Turns, then the turns between two rows, first turn first; the first pair answered:
Z697:
[11,-4,14,1,3,7,14,6,-2,2,2,-3,7,11,17,3] |-> [12,1,14,7,8,2,13,9,7,4,3,-8,2,14,5,-5]
[13,8,-12,2,2,6,-23,4,22,5,-12,-18,-5,-15,-55,8] |-> [19,-2,-8,-14,-15,16,-26,-10,-6,12,-11,1,-4,-34,-31,30]
[9,6,-2,-2,4,7,2,1,23,12,4,-8,-12,-10,-19,-8] |-> [13,-2,2,-13,-7,14,0,-8,4,16,4,5,-11,-22,-2,8]
[14,-1,3,7,5,-10,7,-11,3,15,13,6,-12,-6,-2,-9] |-> [10,-10,8,-4,-4,-1,14,-11,-13,7,8,10,-1,-11,17,2]
Z640:
[5,2,-2,-3,0,2,-8,-5,-6,9,-4,7,0,0,3,12] |-> [-2,0,-2,1,4,1,-10,-2,3,1,-1,-1,4,-3,-9,14]
[-13,-9,-1,2,-5,2,9,-13,-3,-7,11,-1,-11,-21,7,-5] |-> [-2,-3,-4,-4,-9,4,7,-14,-14,7,-1,10,-12,-14,15,-1]
[-18,-3,-13,-10,-15,11,-3,-1,-26,-13,-21,8,22,-2,28,20] |-> [-24,-3,-14,-6,-12,9,-10,3,-16,-23,-19,-2,29,-6,10,27]
Z131:
[-15,16,-10,14,14,4,13,6,22,13,-10,-8,6,-17,-4,-17] |-> [-14,14,-6,13,14,4,18,7,21,11,-7,-11,6,-19,0,-19]
[22,-14,20,3,7,-3,7,5,13,18,24,-16,-13,-9,-17,14] |-> [25,-1,7,7,8,-7,-9,1,13,28,12,-5,-14,-3,-27,15]
[-33,11,-7,-10,-14,-2,4,-12,-2,8,2,22,-11,-19,10,-7] |-> [-36,6,-3,-11,-15,-1,5,-10,-1,2,7,17,-8,-23,8,-2]
Now pairs of rows:
(2 to 3 turns a pair)
[13,-1,6,1,1,-4,-7,-10,12,24,-18,10,-9,9,-8,-6] |-> [2,1,7,3,4,0,3,3,17,7,-24,-3,5,19,-6,-14]	Z697 Z697 Z697
[8,8,0,-6,7,-11,0,-11,-10,10,7,5,-5,8,9,-1] |-> [4,10,-1,-9,5,-7,-5,-3,-12,2,-4,0,12,12,5,13]	Z697 Z640
[-37,-5,-17,6,-11,6,-24,-11,-2,-25,2,6,12,-24,-14,18] |-> [-34,2,-20,13,-3,-1,-27,-9,9,-21,6,1,4,-20,-29,10]	Z697 Z697
[-12,11,-24,2,-4,-1,-17,-3,-3,2,-16,15,3,-1,-2,-3] |-> [-23,2,-20,8,-2,-2,-15,-8,7,-8,2,8,-4,-14,-5,-7]	Z640 Z697 Z640
[-8,18,1,3,14,-14,-4,16,2,-22,-3,-22,1,22,-4,-5] |-> [-4,14,7,-1,13,-12,11,13,-5,-17,2,-17,-6,23,16,-17]	Z131 Z131 Z640
[6,7,-11,3,3,-6,-3,-1,5,2,-2,7,0,13,-6,-10] |-> [4,1,-9,-5,-5,1,0,-3,-10,-2,-6,13,8,8,10,0]	Z697 Z697
[-16,2,-16,0,-10,9,-5,-8,-6,-8,-16,14,4,-8,21,-2] |-> [-19,9,-18,9,-2,5,-9,1,10,-14,-21,2,11,0,0,-5]	Z640 Z697
[11,-8,10,-10,-3,10,5,4,-5,7,0,-2,-2,3,6,10] |-> [3,-12,12,-6,-1,10,7,6,5,-3,9,-11,-2,-2,0,5]	Z640 Z640 Z640
[40,-9,14,-16,1,-8,10,1,-12,14,2,5,-4,17,0,19] |-> [25,-19,17,-9,4,-11,1,-2,3,-3,21,-10,-5,-3,-22,27]	Z640 Z640 Z697
[-1,0,-2,12,10,-3,-9,3,9,1,8,2,-18,-13,-24,-2] |-> [-3,-10,3,1,-2,7,-2,-6,-10,0,13,11,-18,-25,2,4]	Z640 Z131 Z697
[8,-6,1,-4,-6,1,-4,-12,-6,13,6,0,-13,-15,8,7] |-> [6,3,0,7,5,-7,-4,-3,11,8,6,-14,-13,-4,-9,-9]	Z697 Z697 Z697
[-6,-5,-12,-14,10,-19,7,-13,12,-14,11,-22,3,-24,10,-14] |-> [16,7,-19,-26,3,-17,-4,-15,-10,12,-14,1,7,-10,19,2]	Z640 Z640
[9,-3,8,-2,-7,-9,3,-3,-23,-3,15,-13,4,5,-22,9] |-> [6,-2,9,-2,-5,-7,5,1,-21,-8,13,-15,9,7,-21,8]	Z697 Z697
[-11,5,-9,-13,-7,18,0,-4,-20,10,-11,22,18,-6,2,9] |-> [-12,18,-13,6,11,4,-1,5,11,11,-6,6,8,9,-29,-15]	Z697 Z697
[-23,-1,3,19,-9,3,9,-19,0,-5,16,-1,-23,-4,8,-25] |-> [-4,7,-4,8,-17,8,1,-23,-22,17,-4,19,-20,3,17,-7]	Z697 Z640
[4,3,8,-16,0,-1,17,5,-1,-2,1,-9,3,11,-4,-19] |-> [12,8,4,-17,0,-5,10,2,-2,8,-3,-2,-1,13,-10,-15]	Z640 Z697
[-12,25,-30,0,8,5,-25,-12,-11,2,-22,23,0,2,17,-3] |-> [-21,1,-1,-7,7,16,14,2,-9,-23,-3,-2,10,-2,44,-15]	Z697 Z131
[6,-2,4,1,3,2,-7,-12,5,-1,12,-21,-26,-2,-9,-1] |-> [15,3,1,-4,-1,3,-16,-11,-3,9,-1,-11,-22,5,-12,10]	Z640 Z640 Z640
[-1,8,2,9,-6,1,-8,-11,15,23,-6,-1,19,-11,-22,21] |-> [-10,9,2,11,-4,4,-2,-3,21,12,-10,-11,29,-2,-22,15]	Z697 Z697 Z697
[-1,-2,-7,-1,-10,-9,-8,-7,0,8,-2,6,0,-6,-7,9] |-> [-12,-7,-4,-2,-9,-4,1,0,3,-8,-2,-2,10,-6,-3,6]	Z640 Z697 Z697
[1,-5,17,0,-2,-5,-8,-21,12,-13,16,5,-5,-11,-6,-12] |-> [17,1,13,-9,-6,-4,-13,-23,-4,5,-1,19,-4,-2,2,-2]	Z640 Z640
[29,8,19,11,15,-6,12,6,2,25,14,-8,-12,18,-22,3] |-> [17,-6,26,-9,0,13,26,10,-24,4,-1,-5,15,15,14,18]	Z697 Z697
[8,4,-7,8,-19,-5,-13,7,-3,-2,5,-1,-5,5,-18,9] |-> [0,1,-6,2,-24,1,-6,12,-9,-13,-2,-3,6,7,-7,12]	Z697 Z697
